In the rows, 128 means zero.
D: rows in 3 groups, each row roughly a mix of its group's directions:
D (115 x 17):
[[ 85 138 134 109 150 177 135 109 157 164  80 120 101 140 144  98 158]
 [149  79 101 167 190 142 123 109 143 113 101 162 110 143 112 134 148]
 [147 113 149 172 132 141  94 154 183 149 110 152 148 152 118 137 178]
 [137 143 124  83 135 128 123  83  99 135  96 188 113  80 128 131 149]
 [122 128 118 103 140 147 157 112  50 121  84 100 116 105 123 159 144]
 [117 132  93  91 117 193 128 114 131 180 114 117 141  98  99 100 119]
 [133  94 130 141 108 167 100 189 152 139 133 100 167  98 124 135  92]
 [160 119 137 146 150 169 198 145 166 110 143 143 133 127 159 130  96]
 [ 76 117 156  82 167 109 158  95 115 165 118 154 123 105 151 119 126]
 [144  99 144 122 142 157 116 109  91  61 120 174 155 123 124  93 142]
 [137 125 158 136  68 151  70 160 116 124 116 100 170 118 121 145 142]
 [100 146 154 109 121 104 118 103 144 161  55 113 145 122 149 157 159]
 [ 96 112 134 131 123 138 129 131 173  70 144 172  76 151 135 151 113]
 [113 135 151 182 133 149 147 164  99 162  93  70 132 153 127 132 125]
 [ 78 145 137  77 166 132 151 138 112 171 146 151  97 103 150 129 109]
 [109 158 141  93  96 113 129 105 113 154  59 173 120 130 101 123 145]
 [138 129 131 115  93  77 122 151 152 150 172  87 108 159  96  97 107]
 [ 92 142 163  92  92 115 133  89 126 189 138 158 125 101 148 125 136]
 [150 130 116 183 107 143  82 155 150 141 103  99 129 157 107 170 155]
 [120 112 107 152 109 179  98  87 134  97 145  84 141  83 131 102 124]
 [ 72 185 140 148 145 157 155  87  92 135 117 129 122 119 132 155 144]
 [118 138 138  84 100 102 184 131 122 138 158  85 108  91 139 114  93]
 [170  61 121  89 142 108 113 149 130 120  90  97  98 111 127 116 118]
 [ 91 180 117 108 169  95  99 146  99 168 153 111 148 140 148 145 130]
 [118 102 108 105 163 121  93 177 143 132 142 115 158 104 150 125  66]
 [102 132 118  87 180 117 123 105 116 138 155 193 133 116 157 103 108]
 [120 143 146  71 135 114  81  98 108 126 105 177 123 112  99  95 143]
 [137 119  99 115  72 116 124 129 166 105 186 126 117 141  94  95 102]
 [152 111 112 128 113 134 115 132 179 168 142 157 145 146 110  70 171]
 [185  86 131  67 127  99 150 151 123 145 115 146 118 137 161 148 134]
 [155 121 137 166 138  83  84 140 122 133 131  70 158 105 113  98 103]
 [117  71 147 120 145 146 162 124 167  95  73 150 126 123 133 107  99]
 [106 116 147 147 137 181  81 117 142  97 128  81 156 119 123  81 122]
 [137 117 132 147 152 157 112  99 166 191 116 150 129  92  92 132 163]
 [ 94 132  97  90 115 195 154 115 123 139  99 142 113 144 119 101 167]
 [151 123 139 149 120 115  87 147 195 152 165 140 154 116 121 134  81]
 [171  81 107 126  89 116 151 116 162 118 139 113  79  92 118 126 100]
 [137 111 126 134 159  64  70  88 119 136 137  88 127 116 133 147 145]
 [116 125 160 176 131 132 121 163 125 141 117  66 135 176 102 102 108]
 [185 100 124 133 129  88 103 129 162 165 166 140 151  96 107 119 107]
 [143 141 116 128 164 127 106 151  91  67  98 115  87 160 115 148 155]
 [106 122 152 112  92 126 121 167 139 168 134  74 167  93 139 135  95]
 [ 75 167 142  91 132 157 154 132 126 129 105 114 113 160 184 129 107]
 [111 117 161 148  80 180 121 153 149 187 122 123 143 103 118 149 139]
 [102 152 149  70 120  92 126 128  78 153 157 100 115  92 145 137 129]
 [138 101 148 125 102 185 147 107 124 107 139 195 135 103 122  93 129]
 [141 122 145  74 173 110 116 111 172 107 141 170 142 109 167 143 140]
 [104 154 125  99 115 125 148 126 112  98 164 131 119 119 153 159  49]
 [133 117 140 145 169 141 115  96 135 185  84 107 120  89 103 120 167]
 [103 111 144 134 137 171  91 133 180  84 141  97 171 135 143 103 122]
 [126 126  90 158 104 127 156 174  99 152 175  84 109 126 144 160 135]
 [141 140 105 124 103 118 156 173  76 153 165 147  85 144  93 116 116]
 [122 136 108 106 198  95 163 135  87 115 161  94 130 119 132 113 111]
 [110 111 123 166 135 165 111 160 189 174 110 139 164 139 130 139 107]
 [105 150 138  78 132 115 174 118  95 110 133 131 102 141 181 154  91]
 [107 139 164  89 130 143 168  96  70 122 140 158 106 102 127 111 158]
 [140 132 137  82 142 104 139 138  92 146 104  73 131 114 169 129  76]
 [155 165  88 167 152  92 153 126 123 111 149  79 126 169 111 131 140]
 [161 111 116  56 133 118 168 114 111 181 117 141 120 123 152 117 146]
 [101 120 174 124  87 167  97 146 118 177 125 128 170  97 129 142 143]
 [175 105  82 143 133  89 154 118 149  96 159  94 133 122 123 104  90]
 [ 97 139  94 143 113 197 106 115 128 138 122 110 143  99  74 103 124]
 [110 117 157 152 129 153 108 159 167 110 144  72 152 162 119  87 105]
 [ 94 147 163 149 115 175 108 134 121 184 115 154 150 134 122 150 172]
 [136 126 156 143 139 148  83 172 158 157  78  87 158 140 147 138 121]
 [130 127 116  86 119 105 154 133  63  88 128  95 116 121 149 140  81]
 [143 137 134 151 132 127 140 150  62 177 138  80  92 118 108 105 119]
 [107 154 155 123 124 169  77 130  89 137 133 180 161 132 132 129 164]
 [134 119 132 132  92 129 182  90 140 179 154 127  80  93 116 131 140]
 [123 123 124 163 113 164  83 147 200 146 138 142 150 136  99 103 131]
 [156 114 100  82 124 108 137 105 112 161 156 112 131  79 114 101  79]
 [ 98 136 150 125 121 171 101  86 152 109  63 127 163 111 133 110 139]
 [ 99 160 109 142 121 172 106 118 125 163 122  82 163 104  99  87 110]
 [ 93 133 147 123 123 141 121 168 136  71 103 109 108 173 169 146  98]
 [115 147 105 145  81 164 155 149  63 158 119 122 102 115 101 114 130]
 [143 143 165 150 132 115 157 104 120 181  71  77 118 118 134 125 119]
 [139 133 166 141  94 141 116 134  97  71  91 100 169 148 112 124 160]
 [133 115  89 167 135 147 163 175 104 123 179 116 121 129 156 170 130]
 [118 161 112 128 161 141  64 165  85 153 165 133 142 130 129 153 144]
 [162  84 131 126 152  88 127 126  77 100  97  96 102  97 115 148 138]
 [147 147 175  72 121  91 146 114 171 169 116 111 115 116 134 101 119]
 [110 132 181 103  79 164 155 148  89 137 134 101 127  85 119 130 141]
 [130 127 178  81 163 105  77 133 150 130 147 109 134 133 118  77 123]
 [124 117 142 124 125  79  82 153 145 124 162 100 127 178  89  95 114]
 [176  74 110  85 138  84 148 107 115 134 138 141  94 101 118 108 139]
 [134  96 123 132 109 128 124 140 171  77 162 189  98 144 116 157 122]
 [142 100 134 114 119 165 160  97 123  99 144 196  99 103 124  94 124]
 [126 147 158 131 147 103 163 139 116 160  58 164 128 161 131 160 136]
 [141 130 143 161 141  93 110 118 176 167 143 133 139 146 129  68 168]
 [119 144 118 108  76 176 146 110 135 146 129  86 123  68 146 105 132]
 [148 160 112 117  97  81 143  83 110 146 162 120  71 124 126 138 152]
 [131 122 126 128  77 130 110 130 145 203 159 118 101  88 127 156 130]
 [138 141  96 111 119 154 158 151  70 132 149 190  97 107 117 132 135]
 [117 149 154 117 126 127 158 103 147 147  44 160 142 131 145 154 142]
 [125 133 156 156 146  87 137 106 140 158  57 108 140 154 139 165 136]
 [160 127 126 143 103 167 150  90 122 131 137  98 105  85 109  74  94]
 [123 121 123 135 102 161 106 153 206 128 151 174 136 161 123 115 128]
 [144 130  88 134 177 128 115 177 109 123 147  96  72 124 116 161 124]
 [141 151 124 147 111 148 119 131 163 190 145 152 179 144 118  98 166]
 [ 67 163 115 108 123 205 145 110 128 142 105 131 118 134 127 126 131]
 [145  84 104 170 134 150 139 102 192 144 113 176 115 135 120 122 120]
 [138 135 138  77 121  68 145 159 167 136 153 167 117 165 123 136 123]
 [110 170 144 110 116 147  99 129  79 161 147 154  89 121 126 157 174]
 [121 156 152 112 134 151 170 126 107 171  65 134 126  97 159 147 147]
 [134 117  90 116 170  83 113 163 132 135 150  73 133 114 139 139  84]
 [136 118 131 156 140 115 156 116 157  73  76 116 163 177 123 105 125]
 [107 129 120 175 136 123 126 111 106 127  56 149 147 154 126 178 148]
 [128 149 142 121 114 103 113 174 127 112 132  85 156 162 175 112  77]
 [ 90 169 120  98 143 148 161  84  89 167 118  99 123 102 138 106 115]
 [166 112 122 123 172  93 128 157 107 138 202 113 101 122 142 136 122]
 [138 140 126  76 108 110 125 120 128 117 133 206 109 138  87  98 118]
 [107 101 139  88 131  92 146 102 170 108  86 147 134 130 159 100  85]
 [123 147 120 111 135 107 116  89 142 115  97 185  66 161 142 135 145]
 [141 149 121 140 112 104 138 140  44  97 130  93 166 125 127 148 122]
 [147 118 119 144 121 115 153 182 136 116 184 136 111 179 100 113  95]]

which group is each row in? (one row of each group first):
[ 84 131 147 121 145 185 116 193 134 109 136 122 160 148 151 122 145] : Z
[140  76 105 121 130 113 132  91 159 171 159 160 112  81 136 118 104] : X
[117 142 134 129 168 118 130  83 102 175 108  79 120  77 118 107 119] : U

[117 131 122 135  98 122  78 174 170 168 121  94 161 127 142 152  98] : X
[105 113 120 147 142 145  79  83 139  78  89 159 166 132 124 139 142] : Z
[106 138 104  88  88 106 122 134 151 106 123 202 134 155 109 146 142] : Z
[130 107 120 108 157  74  70 105 155 112 165 111 141 120 152 153 148] : Z
[113 114  90 129 113 169 115 111 148  63 140 186 152 123 127 136 131] : Z
[113 105 100 170 156 133  91  99 120  79 106 160 157 137 133 168 144] : Z
[130 157 115  97 115 118 181 102  71 124 163 158 136 116 139 166 114] : U
[117  92 115 129 137 172 112 135 131 116  66 110 102 135 101 103 180] : U
[147 144 172 101 146  78 154 169 127 179 132 117 104 158 121 114 117] : Z
[ 92 158 107  98 102 181 131 140 148 152 123 117 150 160 141  74 121] : U
[180  78 106  94 121  92 142 112 141 136 161 167 106 109 110 110 137] : U
